In the data rows, the value 50 means zero.
One hidden rule gives every row of this table a label. Here are some rows, each with its label.
[54,40,46,40,55,56,38,52,43,59,56,55,43,34,47,43,59,51,48] I
[51,62,47,59,37,45,61,59,53,38,33,40,54,50,63,68,35,55,72] S
[43,59,40,59,45,40,77,59,58,42,40,35,45,61,65,62,45,48,61] S
[62,48,63,38,52,70,58,55,52,45,63,54,33,41,57,39,60,53,42] I
[21,42,42,45,51,45,34,45,51,55,46,47,43,45,44,47,52,42,51] I
[39,53,45,54,46,44,59,51,34,39,41,49,51,61,56,73,32,56,62] S
[62,47,54,36,51,61,48,52,48,54,55,54,41,38,51,43,63,49,46] I
[46,55,54,60,46,40,48,36,44,56,45,62,59,66,40,54,42,46,47] S
[42,56,46,60,43,39,42,41,39,59,41,52,54,50,40,57,47,50,57] S
[59,45,57,33,51,63,54,55,54,46,57,52,37,40,54,41,60,52,42] I
[46,41,43,44,55,50,36,54,40,55,56,52,46,40,45,42,57,51,46] I
[62,42,47,36,55,59,44,53,53,54,61,53,46,40,46,41,59,53,42] I
[39,60,38,55,39,36,48,46,31,51,39,38,49,41,48,61,48,49,57] I
[46,37,51,46,53,48,40,48,53,48,60,54,58,48,38,36,47,56,32] I
[50,62,40,60,41,37,47,46,38,48,38,41,55,57,53,64,39,53,56] S
[30,43,38,41,54,50,43,47,55,55,46,49,40,38,50,45,56,46,51] I
[46,58,45,50,38,40,39,40,43,53,41,47,53,54,40,55,49,47,54] I
[59,49,61,39,51,67,56,55,51,44,63,55,37,44,55,39,58,51,42] I
[66,50,60,45,52,64,48,53,52,58,58,59,36,54,48,41,60,55,43] I
[61,39,52,46,51,49,43,39,60,39,60,59,61,50,38,37,49,53,36] I
[62,50,63,38,50,75,59,56,66,54,56,64,30,42,60,44,64,52,48] I
[28,49,53,52,54,44,38,40,56,48,43,51,59,57,44,49,35,42,42] S
[50,59,43,62,45,33,41,41,44,51,37,49,58,64,51,62,42,52,55] S
[52,39,47,42,54,52,42,46,53,46,65,57,58,45,41,38,52,56,34] I
[57,62,46,62,43,40,55,54,50,41,34,39,57,64,63,67,37,53,67] S
[63,43,48,38,55,58,44,52,57,54,60,52,45,40,48,42,59,54,40] I
[37,55,45,59,43,41,59,56,39,42,39,36,53,51,59,62,41,45,57] S
[51,62,42,60,42,39,53,54,37,44,35,39,57,58,58,67,39,54,63] S
[64,45,59,36,51,66,50,54,55,58,51,58,38,35,53,43,63,53,45] I
[33,46,53,57,49,41,43,40,49,54,45,59,53,64,37,50,44,42,48] S
[77,48,72,65,75,54,63,22,99,58,72,75,92,69,23,35,60,58,34] I
[49,39,53,50,49,43,42,43,50,43,59,54,61,52,37,37,48,53,35] I
[57,24,43,37,62,50,32,57,40,59,67,38,33,38,45,39,51,58,49] I
[50,40,44,41,52,54,43,50,56,48,62,55,53,45,44,39,54,53,37] I
[52,39,43,40,54,55,42,51,54,48,62,54,51,42,45,40,55,54,35] I
[65,48,65,36,54,72,57,58,48,49,63,55,30,38,59,44,63,52,46] I
[52,55,48,66,49,43,70,61,45,41,39,35,49,61,67,63,37,43,60] S
[30,44,48,52,55,46,40,44,56,55,52,59,53,63,38,47,47,44,46] I
[43,53,64,56,66,45,51,28,87,54,58,73,79,61,23,37,58,53,32] I
[62,50,55,45,51,71,57,52,73,51,57,63,38,42,56,42,61,52,38] I
[50,60,45,60,41,41,58,55,44,39,35,39,56,54,61,68,35,54,69] S
[30,37,44,38,43,56,42,58,59,54,51,63,28,16,43,40,58,40,36] I
[54,51,64,46,51,71,59,53,53,40,71,56,33,48,56,43,58,55,47] I
[53,62,43,60,40,39,50,49,42,47,36,41,57,60,59,65,38,55,61] S
[40,57,51,54,50,42,43,37,45,51,42,57,62,56,36,53,38,45,44] S
[37,55,45,48,42,43,42,44,44,56,42,45,50,48,41,53,50,45,57] I
[51,38,47,42,55,54,40,48,53,49,65,56,56,44,40,40,54,54,35] I
[52,55,52,70,57,43,72,57,47,50,41,40,55,66,72,63,42,42,60] S
[63,47,59,40,50,73,60,53,64,57,56,61,35,40,57,43,61,50,43] I
[58,53,63,45,52,64,47,54,52,60,55,60,34,52,51,40,61,54,42] I
[56,42,53,33,54,61,52,54,55,52,53,54,39,38,51,44,62,50,47] I
[55,38,46,37,55,57,45,51,57,51,60,55,48,40,48,41,61,54,38] I
[56,51,63,41,52,71,58,54,54,44,67,56,32,44,58,38,58,55,43] I
[53,62,48,63,45,40,52,54,46,43,36,44,61,68,60,68,34,54,66] S
[47,61,44,50,40,42,40,44,45,58,41,45,55,47,42,56,50,47,60] I
[54,50,34,57,46,49,66,60,28,47,42,37,53,66,61,55,42,46,58] I
[47,36,47,42,56,54,41,53,57,47,65,53,55,43,40,40,55,53,35] I
[73,43,63,57,56,44,43,48,44,55,52,55,57,58,35,46,52,62,49] I
[62,42,63,51,57,49,42,54,40,61,50,56,51,43,38,45,57,60,50] I
[33,43,48,39,63,55,46,59,30,49,48,68,35,26,52,41,53,50,48] I
[41,57,42,60,46,40,69,61,48,40,39,33,47,55,62,63,43,43,59] S
[65,46,60,39,50,70,52,55,61,56,54,62,35,36,55,44,63,51,45] I
[50,65,42,61,40,38,52,55,37,43,35,37,57,57,60,66,39,53,65] S
[52,60,40,62,41,37,46,45,38,48,37,43,54,59,53,63,42,51,56] S
[60,32,48,35,54,52,50,51,47,52,49,44,37,20,48,48,60,54,52] I
[37,45,53,53,56,46,43,39,59,46,47,53,64,57,40,45,40,46,39] S
[51,62,43,61,41,40,54,55,40,41,36,39,57,55,60,69,38,52,68] S
[37,53,49,57,44,40,43,41,42,59,45,56,52,55,38,53,48,47,52] I
[45,59,40,55,39,39,47,49,42,50,44,35,51,47,49,59,46,47,59] I
[48,61,48,58,41,45,58,59,51,38,35,37,55,51,62,66,35,50,71] S
[60,46,62,32,53,66,51,53,41,51,56,55,33,39,56,45,63,52,50] I
[52,45,51,35,51,55,48,50,50,48,54,52,43,44,47,40,55,50,40] I
[36,61,44,46,43,42,37,43,42,59,43,42,48,42,46,54,57,45,60] I
[66,50,59,50,51,60,47,49,56,57,59,58,39,54,48,38,60,59,43] I
[55,62,45,63,41,42,55,53,44,43,32,41,56,62,63,68,37,55,67] S
[39,38,39,42,57,48,44,49,57,52,52,51,45,42,44,43,57,48,45] I
[82,43,66,58,56,45,42,47,56,48,57,61,64,56,35,43,47,63,47] I
[49,57,45,65,51,45,76,63,52,45,40,34,49,57,70,63,41,41,58] S
[58,39,52,46,53,49,42,44,54,41,64,56,60,46,36,35,50,54,36] I
[45,63,46,55,36,44,63,63,55,37,33,38,51,51,60,68,39,53,72] I
[47,55,47,64,43,40,63,58,39,42,39,38,56,58,68,62,32,47,58] S
[44,58,46,54,41,39,39,46,46,49,42,46,57,55,49,56,44,45,52] S
[32,55,41,53,38,40,39,43,32,56,42,43,52,39,44,55,49,47,56] I
[62,43,54,33,53,61,51,53,52,51,54,55,37,36,50,44,62,50,46] I
[38,58,57,58,52,42,42,35,53,52,45,61,69,62,42,50,39,41,45] S
[40,53,43,57,39,39,38,40,36,57,42,46,51,48,44,55,48,47,55] I
[38,58,39,51,40,37,46,43,41,52,42,39,51,49,43,57,46,46,56] I
[44,54,53,52,42,44,44,44,41,55,49,56,55,58,40,53,44,47,46] S
[57,44,52,38,52,61,47,51,55,51,55,51,41,39,48,40,59,52,40] I
[44,56,36,68,48,35,47,41,24,54,50,42,62,63,35,56,36,48,52] S
[38,57,40,54,39,38,51,51,43,46,43,36,49,49,52,60,47,45,59] I
[55,61,43,59,37,43,58,54,42,40,32,37,56,51,61,68,37,53,68] S
[56,59,47,63,44,42,56,54,46,41,34,39,58,65,63,68,34,53,68] S
[68,47,59,46,50,53,40,52,37,64,49,52,43,44,46,48,57,57,53] I
[44,60,37,50,38,38,43,41,43,53,45,42,50,46,45,58,50,47,61] I
[52,60,47,59,39,44,60,57,46,40,34,40,54,55,63,68,37,53,71] S
[57,47,58,32,52,63,51,52,46,50,53,52,33,37,54,44,63,49,49] I
[65,48,59,36,49,69,53,55,53,58,54,62,34,37,55,43,62,52,46] I
[52,60,54,71,61,46,68,51,48,56,44,45,58,70,69,59,45,40,59] S
[30,49,45,48,42,40,39,43,44,53,44,48,52,49,42,51,46,44,47] I
[45,59,42,61,48,42,77,58,55,41,40,36,44,59,64,63,43,46,60] S
[49,66,53,74,69,48,73,45,63,67,50,50,63,71,65,56,54,37,58] S
[62,49,65,37,55,71,56,54,43,50,61,55,30,37,60,42,64,51,49] I
[63,48,59,38,52,72,57,53,63,53,55,59,34,42,55,42,60,50,43] I
[43,54,45,64,48,42,68,57,45,41,40,36,50,57,67,61,40,41,58] S
[44,49,64,57,66,44,51,28,87,54,59,71,78,62,23,36,56,51,33] I
[45,55,47,63,52,44,74,61,51,43,41,35,49,59,68,62,41,40,57] S
[47,59,53,71,63,47,71,50,48,59,45,46,62,70,66,57,48,39,58] S
[52,46,51,38,49,57,34,54,41,61,44,49,38,33,49,44,58,48,50] I
[56,41,48,44,53,53,42,45,57,43,64,55,59,47,40,36,52,55,36] I
[61,53,59,43,54,63,43,53,50,58,58,60,36,51,47,41,61,57,45] I
[60,42,49,47,61,49,41,42,64,49,59,54,54,58,37,40,52,48,39] I
[53,51,65,43,51,72,60,54,52,39,69,60,34,44,57,40,58,55,46] I
[43,59,40,60,43,40,74,60,57,43,41,35,47,57,64,64,42,45,61] S
[49,38,47,40,58,57,41,52,51,51,64,53,51,42,42,41,55,56,38] I
[50,65,43,58,37,41,57,57,40,41,36,39,54,50,59,68,40,51,66] S
[44,58,42,61,46,41,72,58,53,41,39,34,48,55,65,64,42,44,58] S
[57,53,66,42,51,75,60,56,53,42,71,59,33,45,59,41,56,54,45] I
[63,48,57,40,50,70,59,52,65,54,56,62,35,42,54,42,62,50,43] I
[50,37,44,37,56,56,42,49,53,47,62,54,51,40,46,40,55,53,36] I
[54,51,65,42,51,70,58,54,52,39,69,56,35,46,55,41,58,56,43] I
[65,51,62,37,53,77,58,55,66,58,56,64,28,41,59,44,64,53,49] I
[53,59,45,58,41,40,55,55,48,41,35,39,58,63,61,66,37,52,65] S
[52,61,49,62,43,42,56,57,46,44,34,41,59,64,63,68,35,53,69] S
[43,61,55,73,68,47,72,50,61,63,49,50,63,70,66,55,50,35,55] I
[62,51,68,39,53,74,60,55,52,43,68,59,32,44,59,38,62,55,45] I
[36,52,46,49,45,43,41,47,40,58,48,49,51,47,41,50,49,46,49] I
Which label does each new row get?
[46,56,47,53,41,41,40,42,41,50,42,49,58,53,43,55,41,45,51] S
[45,58,41,53,39,39,49,47,42,49,43,35,56,47,49,61,46,46,63] I
[54,61,49,50,38,43,43,44,43,58,42,49,55,54,40,58,49,51,58] I
[41,54,41,60,43,39,65,59,36,42,41,35,50,52,62,61,42,43,58] S
[31,47,49,51,41,43,41,43,41,53,47,50,54,52,37,51,45,47,46] S
[53,61,47,61,41,42,56,55,47,42,33,37,59,61,63,67,34,53,68] S
[53,38,52,49,57,48,46,41,59,40,53,57,63,56,38,42,45,50,36] S
[47,61,46,59,43,42,57,58,52,40,35,38,57,60,58,65,37,50,67] S
[52,60,48,60,41,43,60,56,46,41,34,40,54,56,64,68,36,52,72] S
[42,41,51,49,49,42,41,42,51,46,55,52,59,53,37,39,45,50,35] S
[43,39,49,43,59,53,38,54,55,54,62,52,52,42,44,40,57,55,38] I
[51,37,52,46,53,50,44,47,62,42,66,56,59,46,37,36,49,56,32] I
[38,54,57,38,48,57,41,48,42,66,41,46,39,45,56,50,61,44,60] I
[50,58,55,71,59,45,68,55,47,54,43,44,58,72,69,59,42,39,59] S
[58,44,56,32,51,66,52,56,50,51,54,54,34,38,56,45,62,52,48] I
[30,47,51,55,52,42,42,39,53,51,47,59,56,64,36,47,45,44,43] S
[48,43,45,42,47,52,43,46,57,45,58,55,52,44,46,37,54,52,37] I
[56,60,48,64,44,40,53,54,46,41,34,43,57,69,62,68,33,52,66] S
[60,61,50,63,43,39,53,53,48,42,33,42,58,68,63,68,35,53,66] S
[38,40,47,45,57,52,38,52,52,50,59,53,54,42,41,38,57,53,39] I
[53,35,45,40,60,56,40,50,52,52,63,54,52,40,45,43,55,54,39] I
[49,61,56,73,68,47,70,49,58,62,47,49,64,74,65,56,48,34,57] S
[47,58,44,64,45,43,75,57,54,46,40,35,49,57,68,63,42,44,63] S
[51,40,43,41,61,52,44,52,60,49,59,53,49,42,45,43,56,48,43] I
[49,62,49,51,38,43,43,43,48,55,43,52,55,59,42,58,48,48,54] I
[74,54,60,75,41,37,65,63,46,49,30,40,58,68,74,72,34,55,78] S
[46,37,46,43,58,54,39,53,51,53,63,54,52,44,42,41,57,53,40] I
[55,46,62,56,71,51,56,32,81,56,58,66,80,63,30,39,52,54,36] I
